One turn sends every row of this set to another row. A few are shown first. Where does it send the rows asked after them?
Q_154: +0.46 -2.48 +0.45 -2.92 -0.07 -0.23 +2.32 +0.25 -1.38 -0.86 +1.48 +1.31
 +0.09 +1.87 -1.74 +0.65 -0.11 +1.71 -0.67 -1.53 -2.63
Q_627: +0.47 +0.24 -2.91 -2.87 -0.03 -0.32 -0.07 -3.84 -0.09 +0.04 +0.73 +0.73
 -2.75 -0.42 +0.06 -0.02 +1.23 -0.86 +0.10 -2.52 -0.05
Q_20: -1.47 +0.10 +0.64 -0.42 -0.66 -0.91 +3.43 -2.03 -0.73 -1.89 +1.19 -1.40
 -1.77 +3.40 -1.52 +3.72 -1.99 -1.56 -0.56 -3.53 -1.37
Q_147: -1.14 -0.78 +0.69 -3.27 -3.10 -0.27 +1.91 +0.99 +0.57 +0.15 +1.43 -0.06
 -0.91 +2.36 -2.15 +2.67 -1.26 +0.11 +0.71 -1.43 -1.42
Q_528: -3.16 -1.45 -1.19 +1.69 +0.08 +0.21 -1.36 -2.56 +0.30 -2.83 -1.69 -2.36
 -2.55 +2.37 -0.25 +1.80 -2.58 +0.49 -0.69 -2.40 +0.28
Q_738: -2.16 +0.02 +0.16 -1.08 -0.16 +0.55 +0.89 +0.66 -1.58 -2.90 +2.86 -0.84
 +0.73 +3.62 +0.60 +0.50 -0.26 -1.99 -0.22 +0.31 -0.88
Q_999: -3.33 -4.57 +1.20 +1.04 -0.70 +1.34 -1.45 -3.01 +0.81 -1.06 +0.49 -2.51
 -0.95 +1.30 +1.01 +0.01 +1.37 +2.14 +1.86 -1.31 -1.77
Q_176: -0.21 -0.79 -1.43 -0.76 -0.85 +0.03 +1.33 -5.28 +0.80 -0.38 +3.90 -1.52
 -1.03 +0.82 +1.28 +1.30 +1.84 -2.37 +1.81 -0.55 -0.92
Q_779: -2.83 -3.51 +1.70 +0.97 -1.21 +0.62 -0.32 -3.06 -0.41 -0.11 -0.52 -2.33
 -2.00 +0.90 +0.31 +1.15 +2.21 +3.03 +1.70 -2.94 -1.01
Q_658: +0.25 -0.88 -3.91 -3.08 -0.17 +0.37 -0.52 -3.83 +1.94 +0.04 +1.10 +0.18
 -2.17 +0.06 -0.50 +1.92 -1.03 -1.30 +0.91 -1.76 -0.82
Q_799: +0.71 -0.33 -0.41 -0.01 +0.13 +1.24 +1.80 -1.49 -1.95 +0.43 +2.72 -2.16
 -1.32 -1.61 +0.24 +0.99 +1.10 +0.65 +2.26 +0.36 +0.31
Q_258: -1.50 -1.42 +1.46 -2.51 -3.29 -0.83 +2.90 -0.61 +2.26 -1.41 +1.83 +0.03
 -0.79 +2.57 -1.87 +0.21 -0.93 -0.98 -0.52 -2.29 -0.85
Q_265: +0.30 -1.45 -0.86 -1.98 +0.70 +2.95 -1.42 -1.63 +1.60 -0.07 +2.56 -0.46
 +0.50 +0.01 -1.33 +1.04 +0.21 +0.43 +2.16 +0.70 +0.60
Q_449: -1.36 -3.35 +1.68 +1.49 -2.11 -1.07 +2.20 -3.29 -0.10 -1.16 -0.30 -1.69
 -2.10 +0.98 -0.64 +0.11 +1.21 +3.00 -0.20 -2.80 -0.33
Q_92: -1.42 -0.07 -0.36 -0.61 -0.51 -0.25 +2.37 +0.40 -1.49 -1.17 +1.80 -1.27
 -0.42 +3.49 -0.55 +4.78 -1.87 -1.11 +0.43 -1.02 -0.80
Q_385: -3.00 -3.72 -0.30 +1.34 -0.01 +1.18 -1.43 -3.13 +1.80 -3.62 +0.34 -2.16
 -0.46 +2.55 +0.13 -0.76 -1.61 +0.50 -0.31 -0.74 -1.09
Q_339: +0.19 -2.95 +0.53 -1.16 +1.18 -1.03 +3.40 -1.89 -0.10 -2.18 +1.56 +0.95
 -0.33 +2.59 -1.43 +0.84 -1.31 +0.52 -1.84 -2.67 -2.50
Q_328: +0.08 -1.87 -3.32 -1.34 -0.23 +0.40 +0.72 -4.60 +2.33 -0.33 +3.02 -1.13
 -0.83 +0.57 +0.45 +2.66 -0.64 -2.03 +1.61 -0.46 -1.08
Q_986: -1.71 -0.61 -0.42 -0.25 -0.15 -0.83 +2.59 -0.06 -0.15 -3.58 +1.75 -0.40
 -0.20 +2.68 +0.41 -0.60 -1.42 -2.10 -1.78 -1.37 +0.03
Q_591: -3.58 -4.01 -0.70 +1.58 +0.68 +1.75 -2.15 -2.38 +0.40 -1.82 -0.50 -2.75
 -1.22 +1.41 +1.28 +1.21 -0.65 +1.63 +1.34 -1.39 -1.38
Q_554: +0.09 +0.41 -1.30 -1.45 -0.11 -0.47 +1.02 -5.13 -1.14 -0.16 +2.39 -0.37
 -2.31 +0.25 +0.85 +0.27 +2.87 -1.50 +0.77 -2.08 -0.59
Q_892: -0.80 +1.70 +0.53 -1.59 -0.18 +1.07 -1.63 -1.46 -1.25 +1.28 +1.89 -1.22
 -3.06 -0.54 -0.25 +0.45 +0.31 -0.51 +2.13 +0.24 +0.06
Q_914: -2.33 -4.03 +2.25 +0.78 -1.25 +0.82 +0.03 -5.08 +0.96 -2.23 +1.02 -2.46
 -1.28 +2.51 -0.98 -0.15 +0.38 +1.73 +0.51 -1.95 -2.94
Q_516: -4.04 -2.22 -0.83 +0.70 -0.83 +1.39 -2.33 -1.52 +0.25 -1.23 -1.82 -2.76
 -2.46 +1.00 +0.63 +1.53 -0.61 +1.42 +1.43 -2.48 +0.08
Q_982: -1.43 -0.42 +1.55 -2.89 +0.67 +1.03 +0.21 -1.51 -2.63 -2.04 +2.33 -0.01
 -0.38 +3.72 -1.28 +0.43 +0.26 -0.55 -0.16 -1.50 -3.91
Q_864: +0.55 -0.10 -0.91 -1.08 +3.02 +1.47 -2.06 -2.19 -1.10 +0.72 +1.35 +0.06
 -1.65 +0.29 -0.84 +2.56 -0.66 +0.65 +1.21 -0.21 +0.02
Q_44: +0.29 -0.63 +0.27 -1.43 -0.13 +3.13 +0.43 -3.48 -0.33 +0.35 +3.07 -2.71
 -0.75 +0.04 -1.87 +2.97 +0.58 +0.30 +3.33 -0.58 -1.36
Q_509: -3.01 -0.78 +0.62 +0.73 -3.17 -0.79 +0.07 -1.88 +0.49 -1.27 -1.78 -2.01
 -3.44 +1.19 -0.77 +0.45 -0.43 +1.30 -0.22 -3.05 +1.25
Q_381: -3.09 -2.60 -0.06 +0.92 -1.53 +0.39 -0.57 -1.29 -0.30 -0.45 -1.83 -2.09
 -2.36 +0.26 +0.57 +1.03 +1.28 +2.69 +1.13 -2.95 +0.96
Q_43: -2.36 -0.23 +1.67 -2.57 -0.25 +0.17 +0.41 -2.58 +0.03 -2.64 +1.86 -0.36
 -1.59 +3.91 -1.61 -0.17 -1.56 -2.16 -0.92 -2.58 -3.39

Q_591 -> Q_999
Q_914 -> Q_449
And these:
Q_738 -> Q_982
Q_799 -> Q_892
Q_176 -> Q_554
Q_258 -> Q_20

